128 stands for zero in the data rows.
Here are some points:
135 182 159 123 113 113 70 85
119 95 91 85 108 99 108 123
183 180 165 145 151 147 123 147
191 180 140 110 148 99 135 148
176 176 169 140 143 135 142 148
108 94 87 87 78 110 112 98
109 134 110 86 115 80 68 109
148 103 117 120 103 131 63 78
84 124 155 141 117 121 79 70
151 122 143 150 168 157 171 169
130 103 72 82 93 113 103 127
61 82 107 134 115 109 109 102
140 69 88 119 129 131 163 159
123 70 88 119 113 119 160 128
125 94 89 134 112 117 155 193
88 95 120 122 118 98 85 69
90 85 87 98 99 100 99 106
124 135 157 163 157 153 160 153
117 115 165 169 145 154 176 144
79 112 123 134 121 120 100 69
103 93 83 96 91 96 97 100
154 162 163 145 156 159 150 162
110 137 163 188 165 155 158 118
154 107 120 124 110 138 72 87
130 77 92 105 119 143 119 152
99 85 94 105 98 114 123 107
156 126 144 152 167 158 169 175
105 139 180 170 177 128 133 95
129 111 89 111 135 174 152 170
91 68 100 121 134 120 124 114
98 116 105 103 92 91 87 76
82 100 104 105 88 94 98 92
180 175 179 150 125 155 118 137
101 159 103 78 80 94 104 111
176 176 159 140 145 139 118 141
92 140 170 167 167 150 157 113
83 127 135 116 106 102 93 59
165 180 140 116 123 106 82 105
151 98 113 152 156 138 182 171
137 193 159 137 135 114 89 80
132 185 173 164 143 127 88 100
125 121 128 123 157 147 178 179
120 116 164 168 143 156 179 145
96 79 101 90 107 81 120 106
165 169 155 156 171 152 149 159
146 175 113 105 104 88 80 99
141 179 193 154 130 158 114 109
167 144 150 141 160 156 175 168
128 120 66 87 130 116 157 167
161 141 135 142 144 163 169 186
173 140 135 161 163 150 157 158
60 121 148 132 111 116 87 91
83 81 89 84 108 116 125 116
143 116 125 148 147 148 196 161
147 165 166 174 159 168 150 139
116 90 102 131 82 124 90 124
107 156 106 85 88 103 112 118
133 127 137 130 158 149 179 181
128 81 86 145 156 151 150 171
82 74 115 147 129 143 136 119
163 160 155 147 150 164 156 156
115 93 93 89 109 102 109 121
93 82 93 89 95 102 108 106
179 167 167 152 153 157 134 157
Then 16 other points, each followed by its number:
135 170 164 175 178 133 152 132 0
109 82 73 80 103 118 116 127 1
153 183 165 137 90 101 85 137 2
164 67 95 119 115 160 144 152 3
158 102 76 92 79 123 137 149 4
106 108 151 197 119 164 155 123 5
106 102 113 117 92 84 77 84 6
92 68 101 88 102 114 118 107 7
182 186 141 111 109 97 98 107 8
92 111 162 164 144 155 120 92 9
96 103 82 82 104 82 131 119 10
91 95 138 142 124 115 102 54 11
67 127 101 118 154 85 150 98 12
94 97 113 100 105 93 80 83 13
130 108 81 99 80 93 100 91 14
134 93 88 85 103 110 104 101 15
Which of these numbered points is nearest to each point below, ignoring the direction in which the first points spread most? Its number follows each.
79 119 152 120 122 107 105 57 > 11
150 102 63 118 74 133 126 142 > 4
166 77 102 115 118 157 145 151 > 3
112 108 145 185 114 158 154 125 > 5
86 93 106 98 107 96 95 82 > 13
140 151 140 117 88 93 60 94 > 2
164 97 98 85 88 104 151 157 > 4
90 63 103 99 98 118 118 109 > 7
121 126 91 91 86 96 85 98 > 14
128 111 91 115 140 181 159 175 > 1
122 129 140 196 153 161 159 152 > 5
129 161 154 146 171 141 173 172 > 10
85 91 96 102 111 102 88 89 > 13
182 165 144 134 131 135 146 156 > 14
166 174 116 99 121 88 77 102 > 8
159 165 170 158 179 158 131 137 > 13
114 95 140 131 163 144 174 116 > 7
88 105 115 104 104 107 86 69 > 13
135 162 155 164 170 131 145 132 > 0
108 176 167 150 146 121 93 74 > 0
114 147 128 113 107 78 68 82 > 6
175 194 147 132 145 92 109 109 > 8
73 118 128 138 122 117 98 58 > 11
178 191 145 130 143 98 111 115 > 8
117 115 134 171 120 172 166 153 > 5
118 87 84 92 130 129 127 151 > 1
179 181 154 122 90 118 93 145 > 2
109 125 108 109 77 92 76 89 > 6
157 125 117 137 142 156 165 195 > 1
176 200 139 124 142 118 111 135 > 8
135 129 103 64 118 67 141 124 > 10
92 66 109 105 101 125 122 114 > 7
132 164 154 95 103 106 58 106 > 2
80 103 163 167 145 157 121 85 > 9
97 115 106 87 105 87 81 89 > 13
128 85 83 77 106 97 102 111 > 15
185 193 127 126 123 96 100 128 > 8
171 193 172 146 127 143 124 142 > 2
67 100 157 148 132 122 93 84 > 9
181 148 98 121 83 141 122 175 > 4
148 148 133 146 171 139 175 179 > 10
143 177 148 137 111 121 59 90 > 2
196 169 142 132 132 135 152 165 > 14
157 88 92 69 101 113 102 118 > 15
176 204 138 121 141 114 106 132 > 8
151 183 115 105 104 87 81 102 > 8
120 128 135 184 146 154 151 146 > 5
146 145 141 140 186 117 169 172 > 10
167 172 168 166 132 161 140 155 > 6
119 96 140 127 163 150 181 124 > 7
120 130 92 88 87 90 85 92 > 14
188 145 113 113 122 127 168 170 > 4
151 147 138 138 154 147 177 151 > 10
111 177 184 166 147 135 120 105 > 0
97 142 94 109 112 97 103 85 > 0
161 194 176 159 135 137 123 132 > 2
132 133 149 162 159 170 173 163 > 7
163 180 67 136 117 108 143 144 > 14
141 145 166 168 169 171 156 150 > 13
112 125 174 185 162 166 138 115 > 9
83 112 88 115 127 119 120 67 > 0
168 198 132 107 109 119 86 115 > 8
175 140 138 132 161 139 159 160 > 15
99 90 142 175 150 159 145 140 > 5
146 170 163 141 154 143 171 172 > 10
134 92 87 104 90 87 97 92 > 14
148 171 143 132 112 119 69 99 > 2
88 108 170 175 160 162 134 134 > 9
126 111 77 87 82 90 101 115 > 14
50 131 154 140 136 137 108 106 > 9
123 164 187 169 159 135 130 129 > 0
81 104 145 168 174 164 134 136 > 9
160 179 116 121 108 93 75 93 > 8
105 59 109 118 126 123 130 124 > 7
117 83 79 88 106 131 149 151 > 1
161 160 104 98 106 150 162 179 > 4
157 193 147 125 111 95 103 83 > 8
101 145 120 160 169 97 164 148 > 12
130 129 152 153 162 162 189 154 > 7
153 127 113 133 132 162 178 172 > 1
173 143 96 117 84 136 118 169 > 4
103 101 112 118 99 88 79 85 > 6
150 133 170 146 164 156 161 124 > 13
79 101 152 149 133 128 99 87 > 9
85 72 97 117 128 110 118 103 > 7
156 152 102 97 104 143 156 173 > 4
89 67 102 118 132 119 122 115 > 7
90 74 100 120 120 115 119 101 > 7
48 138 159 139 137 137 105 107 > 9
121 123 106 125 134 128 103 39 > 11
157 152 106 134 132 129 159 182 > 10
121 82 78 87 108 134 154 156 > 1
168 192 132 113 116 123 94 120 > 8
107 125 115 116 86 97 80 90 > 6
86 117 147 122 125 110 114 69 > 11
177 144 142 139 169 147 170 164 > 15
66 100 124 141 90 127 121 89 > 5
104 141 180 165 164 136 116 76 > 11
151 158 159 155 168 165 160 158 > 13
141 197 105 110 114 91 101 113 > 8
173 163 153 133 134 154 160 145 > 14
94 81 122 164 149 148 171 102 > 5
169 202 146 100 141 134 117 143 > 8
125 146 124 109 106 91 84 87 > 6
114 175 176 155 140 129 110 104 > 0
114 165 191 169 163 138 129 130 > 0
128 185 148 190 127 136 126 111 > 0
72 78 113 160 127 126 162 135 > 5
150 148 153 131 133 140 174 76 > 11
96 94 132 173 96 137 88 82 > 5
124 144 124 107 105 90 84 90 > 6
151 149 121 84 82 87 82 106 > 8
62 102 132 114 116 134 79 93 > 9
123 83 85 82 107 99 103 110 > 15
146 154 165 166 169 156 164 151 > 13
117 81 80 91 109 131 149 149 > 1
115 94 100 86 93 126 114 81 > 15
94 81 119 156 144 142 163 101 > 5
170 139 156 133 151 131 171 173 > 10
122 90 73 111 115 130 152 143 > 1
93 142 116 159 164 91 156 139 > 12
104 120 97 83 99 99 90 142 > 10
173 138 103 90 103 101 114 137 > 14
149 164 171 164 164 155 151 157 > 13
130 94 71 82 160 128 122 155 > 1
71 110 117 98 110 85 114 83 > 0
87 70 99 89 124 136 153 117 > 7
186 124 102 95 123 108 152 166 > 4
163 114 144 109 71 170 157 150 > 4
119 121 104 121 129 126 102 46 > 11
81 87 117 160 129 131 163 136 > 5
140 124 140 181 130 115 172 95 > 11
180 196 153 146 144 128 135 139 > 8
160 141 132 146 124 135 170 183 > 10
